Each named turn below is shown by a few rows before and after it. Which turns, in which order, take the first row of each later pair to the second? The first pair is answered.
Tuka (before -> after):
2,-18,18,18,-10,-10,12,3,-5,7,-4,-8,-17,10,-10,-2,16,12,21,-18,11,0,-30,7,4,-7,8,5,24,-2,3,16,26,-9  ->  4,-16,10,6,-13,-16,12,10,-15,2,-5,-14,-27,16,-11,-7,11,9,22,-14,-5,-1,-22,6,8,5,4,-3,29,-6,12,-5,20,-13
0,9,14,11,14,-15,-17,10,-7,-22,-21,-3,-22,14,10,-12,24,-11,10,4,-34,-20,-36,12,8,-28,-16,-17,17,-7,2,-27,6,-14  ->  2,7,19,17,17,-5,-19,3,4,-14,-17,0,-11,4,10,-7,27,-11,8,-1,-27,-16,-42,10,9,-42,-13,-10,14,-1,-4,-10,4,-17
-9,12,5,-6,-11,5,10,-10,6,-8,-5,-8,5,17,6,3,0,3,-6,-8,2,-8,-10,-9,-15,-8,-5,-2,-1,-11,8,-3,9,7  ->  -9,9,-2,-12,-9,3,7,-7,3,-14,-8,-11,-1,14,4,2,2,0,-8,-4,-11,-3,-6,-11,-8,-1,-6,-10,1,-9,10,-13,-1,4
sorag (before -> after):
-6,-19,-9,-17,16,-1,-5,12,-8,-8,2,-3,-16,-10,-2,-5,-12,8,-14,9,15,6,21,-25,0,11,5,-1,-4,13,-2,-2,10,15  ->  -3,-15,-8,-18,4,-7,-1,15,-10,-15,-4,-11,-23,3,-6,-9,-8,-3,-10,4,-4,-3,18,-17,7,15,0,-7,7,8,8,-25,9,8
-1,-2,31,-16,2,-4,5,6,1,-5,0,20,4,9,-10,-1,7,4,-32,30,-15,-9,-19,-16,-4,35,9,11,5,-2,3,17,-21,-15  ->  -3,-3,31,-18,0,-5,5,11,-3,-4,0,22,3,11,-10,0,9,4,-34,30,-16,-9,-15,-12,-4,40,10,11,7,-5,2,11,-21,-12
23,-12,-12,-11,-17,-4,-4,-1,-16,-6,-9,2,-18,-25,-4,6,11,-12,-6,-2,-14,5,-2,11,-4,10,-16,-7,0,-21,-15,8,-10,-3  ->  24,-14,-11,-11,-17,1,-6,-4,-13,-7,-8,5,-13,-27,-4,7,13,-12,-5,-1,-11,6,-3,11,-4,5,-17,-7,-2,-19,-18,17,-10,-1
zubuk (before -> after):
7,13,2,7,-7,-14,1,3,-3,0,-7,4,-8,8,-27,-4,1,-3,-6,8,-30,2,0,12,16,5,-9,-14,4,7,-7,-15,-16,2  ->  3,18,14,29,-12,-16,9,-4,4,17,12,8,2,12,-27,-2,6,9,1,-4,1,-6,-14,11,-1,-9,0,5,-6,1,-13,3,4,7
-1,12,6,10,-14,-8,21,-1,-1,2,-9,-1,-1,16,2,-5,0,0,3,-8,-4,-9,-3,17,-8,-13,2,-3,-3,12,-9,-9,8,-5  ->  -5,9,-5,3,-6,-13,23,8,-10,5,5,1,-4,16,4,-6,-11,14,2,3,10,-5,13,3,-13,5,9,4,-5,6,-3,-9,15,0
4,-15,3,-19,28,7,-22,-9,-2,-4,-18,7,-3,-24,1,13,-5,-13,-9,13,-30,24,13,-17,18,7,-15,-27,10,15,-12,6,-18,-14  ->  -1,-7,25,19,13,10,-15,-27,14,14,-4,11,18,-18,-1,13,13,-13,4,-7,2,-1,-21,-5,2,-33,-7,-1,-1,14,-26,35,-2,-9
Then:
Between the rows of a pair lie two turns.
-4,-6,-21,-27,11,2,8,13,-4,-17,-7,-13,-21,-6,2,4,-8,-12,-2,2,-37,11,-8,-4,14,-5,-13,0,15,3,-4,-25,-18,0  ->  -11,2,-24,-20,13,0,20,12,-9,6,20,-5,-13,-4,7,7,-19,20,9,2,14,8,-2,-17,-12,11,5,28,-3,-15,-7,-1,13,13 | zubuk, zubuk
4,9,13,28,-29,-5,15,-12,-4,13,-1,-3,5,28,4,2,21,-3,16,-17,14,-32,-15,26,-15,-23,3,5,-7,-18,0,3,21,20  ->  1,0,-24,-14,4,-7,8,10,-24,8,3,5,-13,13,13,3,-10,25,3,16,11,5,41,-13,-15,41,8,-6,-6,-25,8,-6,14,27 | sorag, zubuk
-5,-2,-36,-36,-12,16,-30,-15,-18,7,-21,3,-6,1,19,22,-22,-14,28,2,16,31,16,-3,15,24,-7,-2,5,2,1,16,-13,-6  ->  -10,3,-24,-13,-18,21,-24,-25,-13,20,-10,10,6,7,19,27,-15,-10,33,-9,43,17,-5,0,1,3,1,17,-3,-4,-10,37,4,-4 | zubuk, zubuk
-5,-2,3,9,10,17,-15,-14,10,7,4,16,10,-20,1,-2,7,4,4,-2,19,4,-13,-16,-2,-14,0,1,-11,5,-6,33,0,1  ->  -6,1,-23,-19,10,7,-10,3,-9,-7,3,9,-11,-8,-1,-7,-6,13,4,12,-2,11,16,-23,3,33,-2,-13,3,-9,8,-6,-5,8 | zubuk, sorag
11,-20,5,-13,-17,-23,-2,-8,5,-2,-38,-16,-13,10,6,-30,1,-13,7,-5,-36,-36,-15,19,6,9,-10,-6,-5,-1,10,-47,10,-3  ->  9,-19,-15,-24,-6,-26,9,-1,-10,9,-17,-7,-16,7,13,-29,-17,17,8,7,0,-26,4,-1,-13,45,7,13,-17,-19,10,-36,31,9 | zubuk, zubuk
1,5,-13,-3,1,-11,17,8,-18,-5,14,-9,-12,13,-4,4,-4,15,14,-6,11,-11,8,-5,-18,28,8,8,7,-34,-2,-21,11,7  ->  -2,9,13,18,-15,-5,19,-6,-3,-2,7,-9,2,18,-4,7,12,-3,18,-26,7,-24,-19,13,-9,-10,2,8,12,-24,-10,-12,10,1 | zubuk, zubuk
5,4,-7,1,-9,2,-5,2,30,2,2,30,4,-22,23,11,-6,-3,-12,-8,12,-3,-14,2,-3,-22,1,-1,-22,15,-2,12,-18,6  ->  6,1,-14,-14,-2,2,-14,7,28,-5,-5,29,-3,-23,20,8,-12,-2,-17,0,-5,7,-1,1,7,-8,-4,-14,-16,17,3,-2,-29,-1 | zubuk, zubuk
8,-7,6,0,-4,2,-16,-1,-4,-21,-29,0,-19,4,1,2,9,-28,-2,-12,-20,11,-31,10,22,-24,-19,-15,12,-6,16,0,-30,-11  ->  6,-8,-25,-24,15,-4,-10,15,-22,-11,-4,9,-22,-1,8,3,-17,12,-2,9,12,28,7,-18,2,28,0,-4,-1,-27,24,3,-9,2 | zubuk, zubuk
7,5,7,-11,-1,-2,-12,-5,8,-15,-20,-8,-4,-9,-9,-3,3,-8,2,6,-26,11,1,8,20,-9,-11,-19,6,15,5,-7,-20,-5  ->  5,-1,-2,-15,17,3,-12,-2,8,1,-7,0,4,-26,-6,0,-8,15,-3,17,7,25,14,-12,6,9,1,-4,-6,14,-5,22,-10,3 | sorag, sorag
-4,4,0,-1,3,1,-7,2,11,1,-2,-4,1,9,-6,-9,5,-5,0,-2,-13,-16,-20,5,1,-24,-4,-9,9,15,1,4,-2,-16  ->  -3,-3,-12,-15,19,4,-8,9,6,8,8,5,4,-5,-3,-3,-9,15,-2,14,8,2,0,-13,-7,-1,6,-2,4,9,-2,17,-1,-8 | sorag, zubuk
14,-9,-21,-31,-26,9,-3,9,11,5,-25,7,-7,31,-29,-23,19,-23,-5,-19,-50,-3,-3,24,21,29,0,-28,5,-2,27,-39,-37,-26  ->  8,8,-11,-5,-49,-2,20,5,6,21,-1,5,-1,58,-31,-21,23,-10,12,-38,-10,-30,-18,33,0,21,12,3,-1,-25,24,-36,2,-17 | zubuk, Tuka
-7,-6,-3,7,-4,8,22,-5,-4,-4,11,15,-6,-4,-5,-15,-15,14,18,-17,57,-6,-3,-9,-2,-35,-21,16,-10,-2,-18,5,-14,-11  ->  -4,-8,-1,-2,-6,11,13,-3,0,-21,-12,7,-12,-3,-11,-19,-15,-11,11,-16,13,2,-5,1,21,-43,-34,-8,0,8,-16,-12,-40,-22 | zubuk, zubuk
2,-28,-4,-17,22,-21,-6,15,8,-14,-14,-14,-8,13,-9,4,-2,-18,17,-5,-60,31,6,-10,10,-2,-24,-23,10,-8,-2,-37,-10,-16  ->  -1,-29,8,16,36,-3,-4,-2,22,20,15,13,27,-9,-6,14,-7,12,19,-8,13,30,-11,-22,-19,-26,-2,16,-19,-8,-26,34,18,-7 | Tuka, zubuk
-2,-11,2,-6,-10,-8,-4,-4,1,-15,-18,3,3,-9,0,-1,11,-3,-4,1,-12,0,4,3,16,-10,-15,-15,4,7,-3,-5,-10,-8  ->  -7,0,-7,2,-18,-18,10,0,-7,-1,1,2,2,5,0,-3,6,13,7,-3,17,-14,3,2,0,-2,-1,0,-2,-12,2,-4,17,0 | zubuk, Tuka
-8,-17,-13,-29,30,14,-17,10,-6,-3,-20,5,5,-36,-1,-2,-9,-14,-25,24,-27,45,25,-28,28,12,1,-21,-10,26,-11,8,-38,1  ->  -19,16,19,32,-20,1,22,-8,2,31,20,7,23,9,-2,6,15,1,14,-20,45,-16,-29,2,-12,-33,16,30,-23,-10,-20,26,21,15 | zubuk, Tuka
-3,-8,2,2,3,-5,7,4,-6,12,9,20,12,-5,17,14,-22,35,-10,10,49,11,1,-18,-18,25,22,11,-7,-21,-8,27,10,4  ->  5,-8,12,-11,-13,-8,-3,6,-1,-20,-31,-2,-7,4,8,1,-2,-18,-14,2,-36,4,-12,17,22,1,-9,-35,20,-3,-1,-27,-30,-18 | Tuka, zubuk
19,-1,10,56,-3,9,5,-44,24,7,13,-13,25,-24,1,17,11,-9,-11,2,-31,-7,-1,27,2,-25,-6,-7,-5,5,13,-7,28,18  ->  16,6,1,46,-14,-8,15,-35,9,2,20,-23,10,-2,-1,11,8,-5,-3,1,-39,-14,14,31,2,2,-11,-9,4,-9,28,-41,34,25 | Tuka, Tuka
3,3,-1,-4,-2,-9,-7,12,8,1,-13,-4,-16,10,-2,8,1,-9,7,13,-18,-6,-6,17,16,6,0,-9,7,-3,18,-15,2,1  ->  1,7,4,2,-9,-13,-2,10,8,1,-6,-4,-13,19,1,10,0,-6,12,8,-6,-10,-9,22,8,3,4,-2,7,-8,19,-12,12,2 | zubuk, Tuka
17,-18,13,4,-1,8,6,-15,17,17,13,-1,27,-3,-13,-6,15,13,-6,3,0,-13,-33,32,2,-16,7,13,-15,10,22,32,6,-3  ->  14,-10,-5,-18,-14,-8,18,-1,-7,2,16,-11,4,26,-16,-15,8,16,-3,9,-23,-17,-12,37,10,21,2,2,1,-8,46,-19,6,1 | Tuka, Tuka
1,5,-23,-19,22,-21,7,30,-23,9,23,-5,-1,-19,-4,-3,-39,22,-15,23,20,13,-7,0,-7,41,2,-11,11,-11,34,-23,11,10  ->  -1,19,13,18,-14,-22,14,12,-6,6,8,-11,8,3,-14,-5,-4,-11,0,-11,3,-26,-56,41,0,-26,-8,-12,17,-5,24,-27,15,0 | sorag, zubuk
6,0,8,15,20,14,-13,1,1,18,5,12,10,-17,17,4,-3,8,2,3,28,-11,13,-9,-23,3,2,15,-13,23,0,11,0,4  ->  5,3,-7,-4,14,1,-10,17,-11,4,1,1,-13,2,16,0,-8,8,3,7,8,-12,31,-6,-15,29,-5,2,0,10,15,-27,-1,4 | Tuka, Tuka
-27,-14,-25,-13,-36,1,-7,5,-6,-26,8,24,8,-10,-23,6,-16,-1,-20,23,-29,3,12,-31,-9,-5,-17,4,47,19,-6,-21,-8,34  ->  -29,-5,-18,4,-38,-2,0,1,-6,-5,27,31,22,-6,-20,10,-16,16,-11,18,8,-4,4,-35,-28,-10,-4,31,37,8,-13,-3,14,42 | zubuk, zubuk
4,8,-19,-22,6,-9,7,15,-15,9,7,-2,-11,2,3,-5,-11,4,1,12,12,12,21,-9,-8,33,0,10,-7,-18,13,-6,14,5  ->  3,14,9,14,-10,-8,13,-6,3,16,9,-1,9,7,0,0,11,-9,10,-12,25,-12,-23,14,-10,-17,1,22,-9,-9,0,15,18,1 | zubuk, zubuk
-4,18,13,27,6,30,21,-9,-13,13,6,31,4,19,35,-18,28,8,-9,-18,38,-15,-25,8,-16,-13,-10,20,-15,4,-21,21,42,10  ->  7,9,10,-2,5,31,2,-4,-10,-17,-32,14,-13,16,28,-22,37,-30,-25,-10,-38,-2,-20,25,18,-15,-33,-25,10,25,-11,-19,-3,-6 | zubuk, zubuk
-15,-6,3,26,4,-18,14,2,10,5,11,28,14,-30,0,4,-7,3,-7,-20,21,-6,-10,-2,-20,-7,14,37,-17,1,7,22,12,-14  ->  -13,-20,-9,-2,22,-14,-1,12,5,-7,-1,29,4,-45,4,1,-20,-1,-22,-1,-3,21,12,-16,-7,16,6,16,-13,10,12,15,-12,-20 | zubuk, Tuka
-10,-4,-15,-2,17,1,-2,0,-20,4,29,4,16,-14,17,1,-7,47,-6,14,23,7,14,-26,-8,37,14,23,-2,-8,4,12,-6,8  ->  -2,-9,14,17,12,18,-21,-19,8,-5,1,4,30,-29,13,3,15,8,-16,-1,-9,2,-22,-3,13,-21,0,5,-2,27,-13,29,-35,-12 | zubuk, Tuka
-1,1,-4,-9,12,6,-5,6,-3,-7,-3,5,-9,-9,-2,9,-5,-1,-2,8,3,4,10,-8,-7,3,10,-7,0,1,-10,14,-3,3  ->  -1,6,7,-1,-1,1,-2,-1,1,-9,-10,-1,-6,-1,-2,9,7,-18,2,-4,-8,-5,-3,8,-3,-13,2,-10,5,6,-15,4,-9,-6 | sorag, zubuk
-5,9,1,17,-6,-12,12,42,-1,11,-16,-3,28,-4,1,18,-11,8,3,11,37,31,29,-9,12,31,13,17,4,-21,6,19,8,-2  ->  -2,3,-1,6,1,-9,2,46,-1,-1,-30,-6,22,-14,0,12,-12,-3,-6,18,11,44,36,-10,29,36,2,2,11,-7,9,12,-10,-10 | Tuka, Tuka
-20,-12,-15,7,15,-23,-12,6,8,4,8,0,-19,9,5,2,-10,12,11,-4,15,30,25,-25,-19,41,8,14,-20,-29,-13,-1,9,2  ->  -19,-2,9,29,-17,-30,-9,-2,18,-11,-12,-13,-17,30,-7,-3,16,-25,18,-30,-19,-2,-5,8,-7,2,-9,1,-5,-24,-13,-26,0,-8 | sorag, zubuk
0,-5,13,1,-2,4,-7,-3,4,-8,-19,-17,2,2,0,-3,10,-24,-4,-6,-16,-9,-13,15,20,-18,-1,-11,9,1,1,-9,-12,-12  ->  -5,-3,-3,0,9,1,3,3,-6,11,10,-3,7,0,9,-1,-7,12,0,6,35,2,7,-10,-3,9,20,16,-4,-18,0,11,19,5 | Tuka, zubuk
2,-5,-10,8,3,-3,-1,18,0,0,20,8,10,-4,-1,19,9,29,-5,10,23,-27,-7,-3,-22,9,11,16,-16,-4,8,4,12,-18  ->  8,-8,3,16,-9,3,-8,9,8,-9,1,2,12,-4,-5,16,28,-4,-7,3,-11,-35,-25,15,-5,-17,0,0,-5,11,4,-4,-8,-28 | zubuk, zubuk
5,-2,-5,16,18,24,-2,-18,18,16,6,-23,10,-17,5,10,13,29,11,3,26,32,23,-14,-10,27,-14,-14,1,21,-19,-16,7,-33  ->  8,5,10,23,0,19,-2,-22,24,6,-6,-31,4,-5,-4,7,29,6,16,-11,-3,16,6,10,3,10,-26,-27,11,25,-15,-37,-2,-40 | sorag, zubuk
10,-10,-12,-15,5,4,0,5,-10,-8,-8,-10,-8,1,0,9,7,-3,-16,7,-23,28,15,-1,15,20,-12,-16,15,8,12,-22,-8,-8  ->  3,6,14,24,-20,-2,15,-11,-2,11,6,-11,6,21,-2,10,24,-2,0,-18,7,-6,-20,21,-4,-16,-2,9,6,-5,-1,-10,16,-6 | zubuk, Tuka
-7,-2,-15,-15,3,13,-9,12,-16,9,10,14,16,-24,1,10,9,8,8,11,12,18,20,-19,-40,16,-23,13,-25,-27,-1,-3,-20,22  ->  -5,6,10,11,-11,16,-11,-2,2,11,3,17,28,-20,-4,12,31,-9,9,-5,8,-2,-12,2,-33,-26,-30,17,-23,-17,-11,7,-21,16 | zubuk, zubuk
-4,-8,-15,2,28,12,-15,-6,4,10,6,11,13,-37,11,9,-24,15,-14,15,24,22,17,-37,-10,19,9,4,-20,13,-9,38,4,6  ->  -2,-6,14,30,11,18,-21,-21,22,6,-8,9,24,-34,10,12,1,-11,-8,-9,13,4,-22,-7,-1,-33,-1,3,-18,28,-21,47,-5,-5 | zubuk, zubuk
-4,-9,-9,-17,30,9,-17,8,-1,6,10,8,2,-22,5,-4,-14,16,-18,16,13,16,18,-27,-4,21,9,2,-4,2,-9,18,2,5  ->  1,2,12,3,-4,0,-10,1,6,-11,-12,-9,-3,8,-3,-7,15,-27,-9,-11,-34,-17,-16,17,15,-25,-12,-14,15,8,-5,-17,-13,-9 | sorag, zubuk
10,-12,-7,-18,9,9,-10,2,3,-13,-11,0,-6,-15,-5,-2,-11,-11,-13,19,-20,18,10,-7,19,15,1,-12,1,23,8,-3,-27,-11  ->  4,10,17,25,-24,-3,16,-4,5,11,17,2,3,18,-5,-1,9,4,11,-11,24,-20,-21,13,-7,-11,14,26,-7,-1,2,5,15,-3 | zubuk, Tuka
-7,-2,-1,-20,7,16,-16,-6,4,-15,-27,-1,-2,-27,-4,-2,2,-14,-20,13,-34,22,14,-9,30,-10,-17,-19,7,17,-2,-6,-30,-10  ->  -12,2,-14,-18,21,14,1,-2,-8,13,6,9,3,-26,5,6,-18,24,-9,24,29,24,29,-31,0,19,6,13,-12,-6,-3,16,6,6 | zubuk, zubuk
-5,18,-3,7,10,-32,-7,-8,1,21,9,0,8,3,3,3,0,19,19,8,15,-19,14,-12,-2,-6,0,-12,-12,-5,-2,-5,21,9  ->  0,9,-3,-5,19,-26,-22,-11,9,12,-10,0,3,-15,2,6,1,2,9,14,-15,-4,16,-13,15,-16,-10,-29,-8,14,-5,-3,-4,-2 | zubuk, Tuka
-12,10,-21,-6,2,-19,5,-1,-16,11,12,9,-24,3,12,-9,-14,20,2,18,25,4,8,-22,-2,29,10,7,21,-8,8,1,9,8  ->  -8,20,-3,16,-25,-24,7,-13,-5,2,0,-3,-22,23,4,-14,8,-11,10,-3,-2,-24,-27,9,9,-8,-2,-2,34,-3,5,-17,2,-2 | sorag, zubuk
18,6,17,3,-37,9,20,-18,-5,-3,-6,-18,1,1,-28,-6,30,-28,-12,-17,-35,-18,-4,24,35,-5,-34,-15,-13,7,-7,-5,-8,-2  ->  14,12,2,2,-21,9,34,-13,-18,23,29,0,9,-3,-21,-2,5,22,-8,-4,34,-9,18,-10,0,29,-10,18,-33,-18,-6,29,29,17 | Tuka, zubuk
-2,10,-8,15,-2,-13,11,3,-26,2,31,23,-12,8,3,-27,-14,11,15,-26,12,1,24,-4,-12,10,25,-17,-7,-10,-1,-9,26,12  ->  8,-3,5,13,7,1,-11,-4,-9,-14,-4,21,-7,-16,-1,-24,-3,-23,-2,-23,-30,15,13,4,19,-20,8,-40,0,23,-11,0,-16,-6 | zubuk, Tuka
-5,19,-2,9,-7,-8,-4,4,-27,4,25,4,-1,13,-13,2,23,-8,3,21,17,-27,-4,-19,-26,16,12,23,7,-4,21,-34,14,8  ->  6,5,2,0,4,7,-29,0,-12,-16,-7,5,1,-11,-13,1,28,-35,-16,30,-23,-7,-3,-17,-1,2,-3,0,15,27,16,-30,-24,-5 | zubuk, Tuka
-20,-14,-1,15,4,19,5,-8,-5,-8,-6,10,13,-26,3,0,-6,3,-10,3,-10,4,-9,-1,6,-8,9,5,1,12,-14,23,-21,-21  ->  -20,-12,-8,4,7,19,1,-4,-11,-9,-6,9,8,-24,5,-2,-15,10,-11,6,-12,9,3,-7,7,1,11,-1,3,7,-9,18,-19,-16 | zubuk, zubuk
6,-6,-3,0,-2,12,-20,-4,-11,-6,1,-9,-3,-5,9,7,6,8,9,-9,14,8,11,18,-15,13,2,1,-14,-17,6,4,12,21  ->  7,-5,6,10,-10,12,-24,-9,-3,-11,-2,-13,0,-3,8,10,13,-3,7,-17,3,4,0,30,-9,-4,0,0,-14,-10,5,5,7,18 | zubuk, zubuk
-1,-7,4,1,-7,-1,-11,2,4,-8,-13,4,11,-1,0,5,10,-21,4,6,-10,-3,-15,8,2,-17,-9,-5,-8,14,-7,3,-16,-10  ->  -3,-8,-14,-19,8,-2,-7,11,-9,-8,-4,6,0,-9,1,2,-6,-4,1,19,-3,10,8,-7,-1,15,-2,-6,-6,3,0,-4,-12,-7 | zubuk, zubuk
-3,20,7,15,-8,-7,7,4,-7,12,4,0,4,5,1,-5,8,6,5,-17,22,-7,-8,-3,-4,1,10,15,-7,-13,-3,6,10,8  ->  2,3,-3,-8,14,-1,-13,7,-5,-3,-17,2,-2,-15,3,-7,4,-3,-10,2,-9,20,8,-14,13,14,-1,-5,0,6,2,2,-17,-2 | zubuk, Tuka
7,-5,26,10,-13,-18,-9,12,-4,2,-10,-17,8,-2,11,0,-6,-1,6,8,10,7,-29,-4,-10,-18,-6,3,9,-9,-4,-13,-28,-20  ->  6,-13,13,1,1,-14,-9,17,-8,9,-4,-9,6,-9,13,2,-19,14,1,18,24,20,-11,-20,-11,1,-1,6,5,-10,-5,-4,-25,-13 | sorag, zubuk
-20,-6,12,41,-13,-28,16,8,8,-22,0,-7,-18,45,-14,5,42,0,26,-14,27,-46,-35,34,12,-33,-14,-3,30,-1,21,-24,6,-18  ->  -21,-15,-20,-1,6,-32,6,29,-13,-40,-10,-12,-43,37,-12,-2,17,5,11,8,-4,-18,8,14,23,18,-16,-24,38,-1,37,-54,-12,-17 | zubuk, zubuk
